The rows of X fall into 3 groups, and each row is roughly a mix of its group's hidden directions; some rows fit no group.
X (135 x 12):
[[ -1  -9  -4  16   5 -10   1  -4 -25 -24  14   6]
 [ 11   1  19   5 -26  15  -4  18   6  10  -3   7]
 [  1   8  -2   3 -25  12 -17  -9  -1 -12 -12 -20]
 [ -1  -8  -3  -4  10   7   3   4 -27  24   5  19]
 [  3  -1  12  19   9   5  17  12  -8  19 -18  12]
 [  6  14  -5   4 -14  -2 -27  -5 -16  -4   2 -21]
 [ -2  21  -6   1  -1   1   0  -1  17  17  14 -26]
 [ -9 -15  -5   6   3   8   0  11 -18  32  -4   7]
 [ 12  -4  14 -11  13   0   7  10  13 -12 -12  25]
 [  1 -16 -10  -6   2   5 -10 -19 -30   2  -9   8]
 [-14   2 -25 -22  -3   0  -1  -2 -10  10  19  -2]
 [ -5  -8  16  -4   9   3   7  21  -1   3 -17  26]
 [-15  -6  -1  -8  16   4   9   7   6  31   2  13]
 [  7  13  -1   5  -1 -13 -20 -11  21 -13  -3 -18]
 [  6  14  12 -17  -8  10  28   9   0   8  -2  12]
 [-19  -2   4   9  -8  22  17   7  11   9 -17  -9]
 [-12   3  -4  21  -5  17   9  -8 -23  13   9   8]
 [ -5 -12 -26   7  18   3  -2 -11 -16   9  14  -7]
 [ 13  -3  10   5 -14  22   7  26   8   7  -8   2]
 [ 22  22  19  -9  -7  -6  -7   8  -2 -10 -13   6]
 [  5  13  15  -8 -10  11   5   7   2  20 -27  -3]
 [  5   0  18   7 -13   9  10  25   6   1 -21   5]
 [-18 -11   7   0   2  11  17  16   7  25   5   9]
 [-14  -9 -23  -9  17  -6   1  -4  -4  21  15  -3]
 [ 23  11   4 -13 -22   1  -9 -12  -9 -14  -3   8]
 [ 14  -9 -11 -15  -8   9 -17 -18   9  15   5 -14]
 [  9  -1  -8  17  22  -5  -1 -13  -6 -24  -6 -12]
 [  6  -9  10  21  -5  17   6  19   4  15 -17   8]
 [ -2 -11  -4  20 -11  16  -1 -24 -13   2  -6 -15]
 [ -3   9   7   7 -13 -21   1  -5   2 -26 -10 -18]
 [  6   3  -4  17   8 -13 -25 -12  10  -8 -10 -19]
 [ 12  -1  16   4   1  13  24  10 -13  14 -10  16]
 [-17 -23 -19   6  18   3  -6 -14  -8   2  10  -6]
 [-12 -26  -1   3 -12  18  16  -4   7  -3 -13  11]
 [ 17  -7 -12 -15  15  -2  12 -11  -1  14  15  18]
 [-25  -4 -14  -3 -17  21   8   2  11   0  11   0]
 [-23   4  -8  24  -7   3  14  -2  -7  -4  12 -15]
 [  7 -17  -9  24  15   3 -16 -18  -6   5   0  -8]
 [ 13  16   3   6  16 -18   8  15 -16  -5  16   9]
 [ 13   3 -16  10   2  -7  -8 -29  -7 -12  14  -9]
 [-10 -22 -18  12   9   0 -20 -10  -8  13   9  -5]
 [  8  -7   6  23  23  -5   3 -12   1 -20 -11  -5]
 [  7  -1  15  -2  11   0  -7  21  23  12 -19   4]
 [ 10  17  13  -2  -8 -16   1   1   4 -27 -17  -3]
 [ 10 -10 -12 -11  21 -10  -4 -16 -19   9  10   9]
 [ -9 -25 -12   6  -4   0 -15  -3 -10   1  24  10]
 [ -5  -7 -12  -4  -2  -1 -29 -22  -4  -2 -12 -13]
 [-10   1 -18  -5 -16   7   6 -16  -8  27  -2 -10]
 [  3  -4  -7   8  17  -5  14 -14 -28  13   3  12]
 [  9 -12 -13 -20  17 -21  -8 -14  -4  -6  10  -3]
 [ 14  17  -4   4  -5 -14 -20 -10  16 -12   1 -16]
 [ -3   7  -1  -3 -11 -11 -30   1   6  12 -18 -13]
 [ -7  -8   3  26  -7   1  10  -8 -29  -4   6  -5]
 [ 13  26  13  -3  -3  -8  -7  12  17  -5  -6 -16]
 [ 28  17   9  -9  13  -9 -11   9   9 -12   7   1]
 [  2 -12  -5  26  17  -8 -15 -14  12   9   4 -11]
 [ -3  18  17   6  -5   2  11  20  19 -10 -15  -4]
 [-15 -24  -3   3   7   9  12   8  26   4  -7   2]
 [-14 -21 -16  -5   1  14  -4 -28   2   4   5   2]
 [  8  11   4 -28  -3 -13  -9   8  19 -14  -5  -6]
 [  4 -15   6   2 -10  15   1   4 -15 -31   4  11]
 [-13 -28 -13  -3   8   3   6 -17  -7  12   8  12]
 [-16  -2  -9  20  -4  17  12  -4 -19  16   9   5]
 [  0  -9  -7  12  21  -7   5   3  -9   3  32   2]
 [ -9 -11 -25  -6   9   2   4 -15 -14  12  19   5]
 [ 10   9  12  18  -1 -11   6 -19 -19 -20  -3  -3]
 [  2  26  -2 -20  -5 -14   1   3   0  20 -16  -2]
 [ -4 -24   4  25   9  23   0   4  -3  -4  -2  -7]
 [ 12   8  15   2   7 -14  20  15  16 -18  -3   6]
 [ 13  20  19   9  -3   2   7  10 -18   8 -15  12]
 [ 23 -11  -7 -12  -1 -13  -6 -17   0 -24   3   0]
 [ 13  26  10  -1   6 -11   8  -4  18  -8 -16 -11]
 [  1 -12 -11  14   5  26   9   3  -5   4  23   8]
 [  1 -18  -4  17  21 -10   2 -21   4  -4  16   7]
 [ 27   5  11 -18  -1 -14  -3  -1   0 -19 -12   7]
 [  2   4  13  24  -8  20   5   8 -16  10  11  12]
 [-11   2   2  -7   2  -8 -10  -4   4  33 -21  -3]
 [ 13   8 -10 -12   8  -5  14 -16 -21 -19   6   8]
 [ -1 -17 -15   2   5   8  -4  -8 -28   9  12  16]
 [ -3 -24 -15  14  11   7  -9  -5 -24   4   7   2]
 [  0   3   0  19   1   9   8  -6 -32  15   4  11]
 [  0  -6  -4  -3  -5 -10   6  -1   4  -9  35  18]
 [-21   1 -14  14  12  -1   8  -6 -15  11  23  -2]
 [ 19  -4  -4  -3  -6   1  -3 -21 -12 -25  14  10]
 [  4 -23  -4   3  -5  19  -3 -21  -1   2  21   8]
 [-18 -12  -7  21  -1   5  -2 -13  -5 -22  14 -10]
 [-18  -4   1  -6   2   6   9  10   8  36  -1   1]
 [  5  11 -21 -12  -4  -6 -21 -11   4  -1  20 -14]
 [  0  20  -1 -10 -23  -5  -4  -9   5   7 -20 -18]
 [  6  10   0 -20  -8  -8  -9   7  28 -15  -5 -10]
 [ 12  -7  -8 -24  18 -14 -17   0  14   5   3  -2]
 [-10 -30  -5  12  10   7   1   2  23   5  -2  -4]
 [  6  15  19 -16 -18  -2   2   8   0   1 -23   9]
 [-13 -14  14   4  12   0  13   8  29 -10  -3   3]
 [  2 -16 -14  13  -5   2  -8 -15 -15 -12  21 -12]
 [  9   0  -6   4 -10   0 -30  -9 -18  -8   7 -16]
 [ 11 -12   3  -9  -1 -15   1 -17 -15 -28   4   0]
 [ -1   8  11  13 -12   3   4   8 -36   6   1   2]
 [  8  16  -5 -13  -7 -18 -19 -19  -3  -3  -4 -17]
 [  5  -3  18  -3 -14   4  -1  22  21 -10 -18  -1]
 [ -9   6   7   2  -4   7  13  15  27  19  -4 -15]
 [ 28   0   2 -22   7  -2 -10   3  -5   9  -5  19]
 [ 22  18  -4 -18   0 -16 -15 -10   3 -13   3  -6]
 [ -7   0   3  24 -17  13   8   5 -26   6   3  -1]
 [ 22  21   5  -7  10 -24  -1   2  -4 -14   3   4]
 [  1  26  -3  -9  -6 -11  -2   8  24  -3   7 -16]
 [-28  -7 -10  18   0   9  -9  -8 -13   0  12 -10]
 [-19  -5   8  23 -11  21  15   9  -3   7  -5   4]
 [ -5 -25  -5  -3   1  11   4 -20  -9  -7  19  14]
 [ 14  33   9  11  -6   1   8 -10 -10  -4  -8   7]
 [ 21   3  14   1  13 -19   4 -12   4 -19 -15   3]
 [  7  -7  18  10  21  -4  13   8   0  11 -21  14]
 [  0  -5   3  -7 -26   4 -29  -3   3  16  -4   1]
 [ -9 -21  -8  -5  15   7   7   6 -12  24   3  15]
 [  4  17   6 -24 -18  -4   3   3  -1 -25  -3   6]
 [-24  -1   7  19 -15  18  10   8 -16   6   4   1]
 [-17 -21 -11  21  -5  18   4  -8  -6   5  12  -1]
 [ 10  10   5 -20 -15  -6  -8   5  19 -23  -5  -6]
 [  4  -6 -14   2   6  -5 -10 -15 -31  -5  15   9]
 [ 10  14  16  -4  -6  10  -2  16  27  -7 -15  -4]
 [-15 -31  -7   5   9  13  12   3  -1  14   2  10]
 [ 20   5 -18  -6   9   4   3 -18 -15  12   6  18]
 [ 14  11  -9   5   3 -10 -18 -10 -18 -13  19 -11]
 [ -9   9 -14   3  12   9   0   6  -2  35   5   4]
 [-20  -9   1  14 -24   8  -2  -2  -9 -11 -16 -10]
 [ -2  -4 -11 -11  18 -17 -13 -16  17  -8  11 -13]
 [-21  10   2  -5   5  -5  -2  13  15  13 -21 -18]
 [-12  14 -15  17   2  -5  11 -12 -19  -7  18  -6]
 [ -1  -9  -5 -14  -1  16  21  -9 -14  14  14  16]
 [ -1   0   1  11 -30  15  -8   2 -11 -12 -15 -11]
 [  1   7  -6   1  -3 -10 -30  -9   2   2 -20 -18]
 [ -1 -11  16  -3  15 -10   6  10   4 -18 -11  24]
 [-10  -4   4   0 -18  16 -10  12   7  23 -13 -15]
 [  2 -12 -15  15  20   6   6  -7 -14  22   9  -2]
 [ -9  -4   1  13  -1 -17 -31   4   9  -3 -14 -12]]

Here is one row of each group, with its name. Which group are the others in?
[ -4  -7 -17 -13   9   7 -14   1  30  11   7  -2] => (48)
[ -9   2   9  -6   6   9  11  20  11  27 -11  12] => (43)
[-14   4 -18 -23   6   6  16  -7  -4  18  13  -1] => (106)

[-15 -20 -20   7  18  -1  -9 -16  -6   1  10  -7] => (106)
[  2  -7  -9  14   5  -8   3 -25 -26  -7  13  -3] => (48)
[ 13   9   6   5 -12 -13 -21  -2   8 -27  -5  -6] => (106)
[-10 -20   4  17  13   3  17   3 -19  15  -4   9] => (48)
[ -1  -3   4 -10 -29  21 -20   4   2  -1  -5  -6] => (106)
[  5  -6 -11   1  -6  -5 -16 -26  -3 -20   9 -16] => (43)
[-19 -25  13   2   4  11  14   3   2  13   0  16] => (106)
[-25  -4  -8  10 -21  15  16   2 -10  -3  10  -4] => (48)
[ 15   2  -1  -2  -6  -4 -27 -14  -4 -24   2 -11] => (43)
[ 13 -18   7   8  21  -5   6  13   3  17 -18   8] => (48)
[ -2 -14  -9   3   4 -11 -17 -21 -17 -19  10  -2] => (43)
